Here are the same points, seen from different sides; a view may also be mirrored.
A view may leave some points out, and in a few views one point is out of place. Which views, in the order they come, and which point in each? Write - if none.
Scene 1:
panel a:
  bor [ -6  14 -11  -9   9  -5 -33   2]
  Laviv [ -3  16 -16 -13   7  -6 -31   1]
  vake [  2  13 -16 -18   7 -21 -19 -15]
  kar [  1  17 -29 -23   6 -16 -22  -7]
  munov [-11   5 -22 -23  17 -30 -16 -16]
  Zuvar [ 10  20 -14 -14  -1 -12 -24 -11]
  gubi [  4  19  -8  -8   2  -4 -32  -2]
  Zetov [-13   6 -34 -29  18 -30 -15 -13]
  Mabe [  4  12  -5 -12   6 -21 -19 -19]
  ropak [  0  10 -20 -22  10 -29 -13 -21]
  Tun [ 10  19 -14 -16   0 -15 -21 -14]
panel b:
  ropak [24 -7 -4  5 -3 43 14 -4]
  Laviv [ 35  -1  10 -13  -3  44  -9  15]
  munov [ 33 -13  -3   8  -2  53   9  -3]
  Zuvar [ 23   5   4 -14  -4  32   3   9]
  bor [ 39   0   6 -16  -5  47 -12  14]
  kar [27 -7 13  0  1 39  6  9]
  gubi [ 31   6   5 -21  -6  38  -8  15]
  vake [27 -3 -1 -4 -4 41  6  2]
  zuz [23 -6 16 -1  3 35  8 10]
  Mabe [ 26   3 -10 -10  -8  41   5  -1]
panel c:
  Mabe [ 23  17  13   0   1 -66  -5  71]
  munov [ 30  10  14 -14  21 -72 -16  72]
  vake [ 29  11  15  -3   6 -69  -9  64]
  gubi [ 24  -1  10  17   0 -63   0  56]
  Zuvar [ 29   9  16   6  -5 -66  -4  55]
  Laviv [ 28  -6  10  12  10 -65  -5  56]
  bor [ 24  -7   7  16  11 -64  -3  60]
  Zetov [ 33  -2  12 -12  32 -73 -19  68]
  zuz [ 38   3  21  -3   4 -71 -13  47]
  Tun [ 29  13  17   2  -4 -67  -6  57]
  ropak [ 31  18  18 -14   9 -71 -14  68]
panel d:
  Zuvar [  0   8 -26   0 -60   5  18  -9]
  Zetov [ -3  16 -12  29 -76   6  -8 -20]
  Mabe [  8   1 -15   1 -66   6  14 -20]
  vake [  2   7 -18   8 -67   6   9 -17]
  ropak [  0   9 -12   8 -75   3   0 -21]
  kar [ -5  15 -24  16 -64   5   7  -9]
  munov [  4   8 -10  23 -74   7  -1 -24]
  zuz [-10  18 -27  12 -64   4   7  -6]
  bor [ 10   4 -28  21 -53  14  25 -11]
  Tun [  0   8 -23  -1 -63   3  15 -11]
  Laviv [  5   8 -29  20 -54  12  21  -9]
panel e:
  Zuvar [ 14 -28  -1 -13   4  -6 -10 -11]
  bor [ 13 -29 -18  -6   6   7  -1   3]
  gubi [ 16 -30 -15  -9  11   1  -7  -6]
  vake [  7 -24   2 -12  -9   0  -5  -8]
  munov [  0 -22  -5  -8 -19  14   5   3]
  Mabe [  7 -23  -3 -15  -9   4  -9 -18]
  Laviv [ 13 -29 -11  -6   5   2  -2   4]
  Zetov [ -1 -22  15  -8 -26   2   6  10]
  zuz [ 12 -29  11  -9  -1 -12  -4   4]
  Tun [ 12 -27   2 -14   0  -6 -11 -13]
  ropak [  3 -22  11 -14 -20   0  -4  -9]
panel f:
  Laviv [ 18  -5 -16 -22   1  -8 -13 -19]
  vake [ 18  -6 -10 -19   9   9 -13  -2]
  Mabe [ 13  -8  -7 -12   3   8 -11   4]
  bor [ 18  -5 -13 -22  -5 -11 -10 -18]
  Zuvar [ 11  -8 -19 -10   9   1 -17  -7]
  gubi [ 11  -8 -18 -12  -2 -11 -14 -15]
  kar [ 22  -3 -18 -25  17   6 -17 -12]
  zuz [ 20  -4 -22 -22  22   6 -20 -13]
  ropak [ 21  -4  -7 -22  16  19 -13   5]
  munov [ 28  -1  -2 -32  10  17  -8   1]
  Tun [ 11  -8 -17 -10  11   5 -17  -4]
panel g:
  gubi [  2  -7 -18   2 -19  15   0 -27]
  Mabe [  7   5  -7   2  -9   0 -16 -23]
  kar [ -3   8   1  12 -23   9   0 -13]
  zuz [ -5   8   0  12 -30   9  -2 -12]
  ropak [  3  15   5  10 -11  -4 -14 -13]
  Zuvar [  1   0 -11   3 -25   7 -10 -22]
  bor [  2  -5 -14   6  -9  18   8 -24]
  vake [  3   8  -3   7 -14   3  -9 -17]
  Laviv [  0  -3 -11   8 -15  17   7 -21]
  munov [  3  16   8  14   0   1  -5 -10]
  Zetov [-1 21 15 19 -6  2  1 -4]
  Tun [  2   3  -8   4 -24   4 -13 -21]
Views that do not fit: panel c, panel e
  moved in panel c: Zetov
  moved in panel e: munov
Scene 2:
panel a:
  nota [27 11 -6]
  Fevi [ 26 -30 -10]
  nages [17 31 11]
  Fonok [  9 -24 -30]
  Bobi [-12 -21   9]
  pemuk [  6 -22 -26]
  zub [ 22  -9 -15]
  Tezus [19 -3 10]
panel b:
  Tezus [ 2 21 24]
  Bobi [21 14 52]
  pemuk [ 29 -11  21]
  nota [ 9 23  2]
  Fevi [  3 -14  22]
  zub [13  2 11]
  Fonok [ 29 -15  20]
  nages [ 9 50  7]
panel c:
  Tezus [ -2  15 -40]
  nota [ -7  -7 -34]
  pemuk [11 14  1]
  Fevi [ 13  33 -18]
  Fonok [ 9 13  5]
  Bobi [ 26  33 -31]
  nages [  3 -13 -59]
  zub [ -4   6 -16]
panel d:
  nages [ 12  13 -43]
  zub [-3  6 -3]
  Bobi [  7 -35   1]
  nota [ -3   8 -26]
  pemuk [10  2 16]
  Fevi [-16   0  13]
  Tezus [-11 -13 -18]
panel e:
  Bobi [-10  77  53]
  Tezus [20 75 34]
  nages [45 60 49]
  zub [ 8 58 19]
  Fonok [-15  50  19]
  nota [30 56 27]
  pemuk [-14  52  22]
  Fevi [-5 73 10]
Views that do not fit: panel c, panel d
  moved in panel c: Fevi
  moved in panel d: nages
